Some points:
tensor([-59., -18.,  90., -18.,  31.,  -9.,   0.,  -2., -16., -70., -60., -16., -14.,  18., -15.,
         22., -53., -32., -63., -17.,  68., -12., -35., -33.,  24., -63.,   6., -60., -40.,   7.,
        -42., -36.])
tensor([ 63., -57.,  27., -13.,  63., -41.,  71., -41., -19., -49., -20., -51.,   7., -28.,  63.,
         42.,   2., -20.,  -3.,  20., -22., -45., -28.,  -5.,  -1.,  48.,   2.,  26.,  76., -64.,
         31.,  27.])
tensor([ 66.,  15., -31.,  25.,   6., -59., -86., -57.,  -6., -50.,  45., -19.,  23.,  35.,  38.,
         20.,   8., -11.,  -5., -26.,  42., -31., -39., -49.,  39.,  -5., -35.,  48., -23., -39.,
        -71., -76.])
tensor([-40.,  30.,  68.,  64.,  -2.,  37., -26.,  79.,  33., -37., -33., -22., -54.,  15.,  16.,
         -8.,  62.,  23.,   9., -45.,  -9.,   8.,  39.,  65., -82., -49., -21., -31.,  -1., -58.,
          6., -28.])
tensor([-38.,  64.,  -5., -20., -46.,  22., -19., -63.,  41., -19.,  22., -41.,  -8., -70., -51.,
         14., -17., -47., 127.,  18., -25.,  70., -10., -19.,  19.,   4., -30.,  -3.,  56.,  45.,
         20., -20.])
tensor([ 36., -28., -31., -19.,  42., -34., -49., -38.,   3.,  31.,   8.,  31.,  17.,   7.,  34.,
        -11., -26.,  63.,  36.,  48., -19., -22., -41., -36., -53.,  13.,  -7.,   3.,  33., -53.,
        -52.,  -8.])
tensor([-74., -93., -10., -33.,   9., -32., -31., -25.,  19., -69.,  62., -43., -30.,   8.,   9.,
         29.,  29.,  26., -48.,  23., -76., -42., -48., -55., -10.,  12.,   5.,  19., -15.,  14.,
         51.,  13.])
tensor([ 44.,   4., -38.,  33.,  23.,  18., -55.,  31., -56., -11.,   3., -10.,  -4.,  23.,  25.,
        -39., -94.,  92.,  -6.,  30.,   4.,  43., -19.,  65.,   0.,  56., -31.,  52.,   7.,  69.,
         20.,  14.])
tensor([ 12.,   7.,  58.,  14., -11.,  -6., -31.,  18., -84., -58.,  13.,   1.,  26.,  50.,  30.,
        -52., -58.,  24.,  16.,  -9., -25.,  33.,   8., -65.,  -6.,  38., -37.,  53.,  -4.,   1.,
        -24.,  56.])
tensor([-10., -16.,  56., -32., -57., -51.,  20.,  14., -14.,  60.,  14., -26.,   2.,  15.,  32.,
        -52., -24.,   2., -18.,  58., -35., -53., -31.,  28., -26.,  69., -26.,  -3.,  53.,   0.,
         -1.,   4.])
tensor([ 48.,  36., -45., -48., -58.,  19., -67., -77.,  14., -79., -22., -23., -33., -69., -81.,
        -24.,  14., -39.,  -8.,  41., -15.,  55.,  81., -32.,  -9.,  36., -18., -46.,  14.,  -6.,
          0., -14.])
tensor([ -4.,   2., -42., -26., -14.,  -5.,  32.,  28., -22.,  62.,  22.,  37., -11., -43., -58.,
        -28., -18.,  -8.,  22., -10.,  57.,  14.,  50., -54.,  33., -30.,   9.,  17., -35., -77.,
        112.,  -7.])
tensor([ 16.,   9.,  38.,   8.,  10.,  17.,  13.,  34.,   0.,  42., -23.,  -6., -55.,  16., -54.,
         34.,  36.,  23., -51., -43.,  15.,  58., -25.,  71.,  87., -32.,  -6., -32.,  28., -54.,
        -40.,  25.])
tensor([-54., -38.,  35.,  63.,  13.,   4.,   7.,  -6.,  18., -29., -12.,  86., -35.,  33.,  20.,
        -11.,  52., -28., -37.,   6.,  52.,  47.,   7.,  82.,  38., -25.,  14., -37.,  33.,  -2.,
          1.,  -5.])
tensor([ 81.,  82.,  -3.,  28., -34.,  85.,  20.,  35.,  60.,  20.,   4.,  89., -21., -20.,  47.,
         15., -24., -36.,  -2., -27., -65., -82.,  11., -22.,  57., -38.,  48.,   9., -52.,  -7.,
         46.,  48.])
tensor([-22., -76., -59., -80., -31., -26., -19.,  31.,  -5., -52.,  30., -65., -12.,   9.,  51.,
        -40.,  49.,  11.,   2.,  22., -37., -23., -40.,  32., -15., -41.,  42.,  23.,  -9., -13.,
         -9.,  68.])
tensor([-47.,  35., -31.,  77.,  -7.,  62.,  44., -23.,  27.,  80.,  -3., -23., -19., -65.,  44.,
        -15.,  -6.,  33.,  12., -19.,  20.,  44.,  23., -74., -32.,  19.,  48., -19., -66., -53.,
         21.,  -6.])
tensor([ 51.,   2., -25.,  49., -45., -32., -53., -24.,  32., -30., -46., -26.,  49., -77., -61.,
        -27.,  19., -76.,  64.,   2.,  -4.,  57., -11., -54., -38., -18.,  -6., -46.,  35.,  83.,
         51.,  14.])
tensor([-39., -37.,  12.,  26.,  -1.,  94.,  16.,  52., -47., -24., -28.,  36., -20., -39.,  -5.,
         55.,  50.,   0., -55.,  -9.,  47., -12.,  -4., -45., -35., -53., -16., -24.,  74.,  37.,
        -46., -30.])
tensor([-45.,  67., -25.,   8.,   6., -14.,  33.,   7.,  -7.,  43., -34.,  44., -71.,  75., -12.,
         93.,  54., -23., -10.,  -4.,  42.,  23., -30.,  41., -49., -10., -42., -32., -19., -33.,
         -8.,   2.])
tensor([  -6.,  -21.,  -25.,   -4.,   83.,  -53.,   -2.,   28.,   25.,   63.,  -24.,   20.,   39.,
         -14.,  -27.,   -8.,   37.,  -97.,   -1.,   37.,  -18.,   85.,  -15.,   19.,   91.,   29.,
         -36.,   70.,  -94.,  -16.,  -81., -110.])
tensor([-33.,   6., -39., -10.,  59., -19.,  14., -78., -51.,  33.,   4., -37.,  54.,  50.,  25.,
        -44.,   3.,  11., -23., -21., -39., -40.,   4.,  27.,  -9., -27., -28.,  13.,  54.,  31.,
          6.,  41.])
tensor([  3., -37., -28.,  49., -80.,  33.,  52., -38.,  13.,  48., -30.,  34., -11., -15.,  -8.,
          4., -39.,   8.,  24., -93.,  -9., -67.,  35.,  56., -37.,   4.,  52.,   6., -70., -27.,
         30., -37.])
tensor([ 16., -24.,   3., -41.,  84.,   8., -11., -20.,   3.,  73.,  40., -19., -27.,  52., -26.,
        -35., -14.,  -9.,   6.,  -5., -17., -51., -16.,  -6., -42.,  50., -14.,  22.,  40.,  65.,
        -17.,  42.])
tensor([-16.,   6.,  52.,  -6.,  11., -42.,  35.,  60.,  -1.,  -9., -44.,  22., -25., -34.,  31.,
         21.,  79.,   6., -31., -40.,  67., -15.,  20.,  16.,  42., -29.,  -5., -38.,  -4., 104.,
        -37.,  -6.])
tensor([-14.,  75., -63., -27., -21.,   6.,  93.,  38.,  40., -21., -15.,  13.,  25.,  37., -51.,
        -25., -29.,  18.,  28., -12.,   8., -27.,  15., -38.,  64.,  22.,  79., -14., -19., -20.,
         38., -61.])
tensor([  6.,  24.,  28., -75.,  18.,   5.,   6.,  25., -28., -22.,  60.,  19., 127., -24.,   9.,
        -33.,  -1.,  48., -20.,  -1.,  -6.,   7., -16.,  70., -59.,  60., -28.,   9., -19.,  21.,
          6.,  56.])
tensor([ 94.,  -5.,  77., -12., -18.,  -1.,   3., -28., -31.,  40.,  56., -21.,  22.,  43.,   8.,
         -7., -16.,  52.,  37.,  86.,  -5.,   9.,  10.,  32., -31., -32.,   0.,  31., -17.,  72.,
        -21.,  11.])
tensor([-34., -11., -47.,  20., -31.,  13., -13.,  40.,  58.,  32.,  11.,  14.,  48.,  14., -34.,
        110., -74., -14.,  -8., -10.,   5., -31., 104., -16.,  40.,  -8.,  81., -15., -16., -23.,
          9.,  24.])
These points spread out most along one direction. How many in every 100 of the points above lie lower along it than each point below? Round to a whole number. More than half of the points above lie lower than the first one.
tensor([ 12.,   7.,  58.,  14., -11.,  -6., -31.,  18., -84., -58.,  13.,   1.,  26.,  50.,  30.,
        -52., -58.,  24.,  16.,  -9., -25.,  33.,   8., -65.,  -6.,  38., -37.,  53.,  -4.,   1.,
        -24.,  56.]) --> 14
tensor([-74., -93., -10., -33.,   9., -32., -31., -25.,  19., -69.,  62., -43., -30.,   8.,   9.,
         29.,  29.,  26., -48.,  23., -76., -42., -48., -55., -10.,  12.,   5.,  19., -15.,  14.,
         51.,  13.]) --> 34
tensor([ 66.,  15., -31.,  25.,   6., -59., -86., -57.,  -6., -50.,  45., -19.,  23.,  35.,  38.,
         20.,   8., -11.,  -5., -26.,  42., -31., -39., -49.,  39.,  -5., -35.,  48., -23., -39.,
        -71., -76.]) --> 38
tensor([  3., -37., -28.,  49., -80.,  33.,  52., -38.,  13.,  48., -30.,  34., -11., -15.,  -8.,
          4., -39.,   8.,  24., -93.,  -9., -67.,  35.,  56., -37.,   4.,  52.,   6., -70., -27.,
         30., -37.]) --> 86
tensor([  6.,  24.,  28., -75.,  18.,   5.,   6.,  25., -28., -22.,  60.,  19., 127., -24.,   9.,
        -33.,  -1.,  48., -20.,  -1.,  -6.,   7., -16.,  70., -59.,  60., -28.,   9., -19.,  21.,
          6.,  56.]) --> 0
tensor([ 36., -28., -31., -19.,  42., -34., -49., -38.,   3.,  31.,   8.,  31.,  17.,   7.,  34.,
        -11., -26.,  63.,  36.,  48., -19., -22., -41., -36., -53.,  13.,  -7.,   3.,  33., -53.,
        -52.,  -8.]) --> 21
tensor([-47.,  35., -31.,  77.,  -7.,  62.,  44., -23.,  27.,  80.,  -3., -23., -19., -65.,  44.,
        -15.,  -6.,  33.,  12., -19.,  20.,  44.,  23., -74., -32.,  19.,  48., -19., -66., -53.,
         21.,  -6.]) --> 90
tensor([ 16., -24.,   3., -41.,  84.,   8., -11., -20.,   3.,  73.,  40., -19., -27.,  52., -26.,
        -35., -14.,  -9.,   6.,  -5., -17., -51., -16.,  -6., -42.,  50., -14.,  22.,  40.,  65.,
        -17.,  42.]) --> 10
tensor([-16.,   6.,  52.,  -6.,  11., -42.,  35.,  60.,  -1.,  -9., -44.,  22., -25., -34.,  31.,
         21.,  79.,   6., -31., -40.,  67., -15.,  20.,  16.,  42., -29.,  -5., -38.,  -4., 104.,
        -37.,  -6.]) --> 59
tensor([-39., -37.,  12.,  26.,  -1.,  94.,  16.,  52., -47., -24., -28.,  36., -20., -39.,  -5.,
         55.,  50.,   0., -55.,  -9.,  47., -12.,  -4., -45., -35., -53., -16., -24.,  74.,  37.,
        -46., -30.]) --> 62
tensor([-54., -38.,  35.,  63.,  13.,   4.,   7.,  -6.,  18., -29., -12.,  86., -35.,  33.,  20.,
        -11.,  52., -28., -37.,   6.,  52.,  47.,   7.,  82.,  38., -25.,  14., -37.,  33.,  -2.,
          1.,  -5.]) --> 66
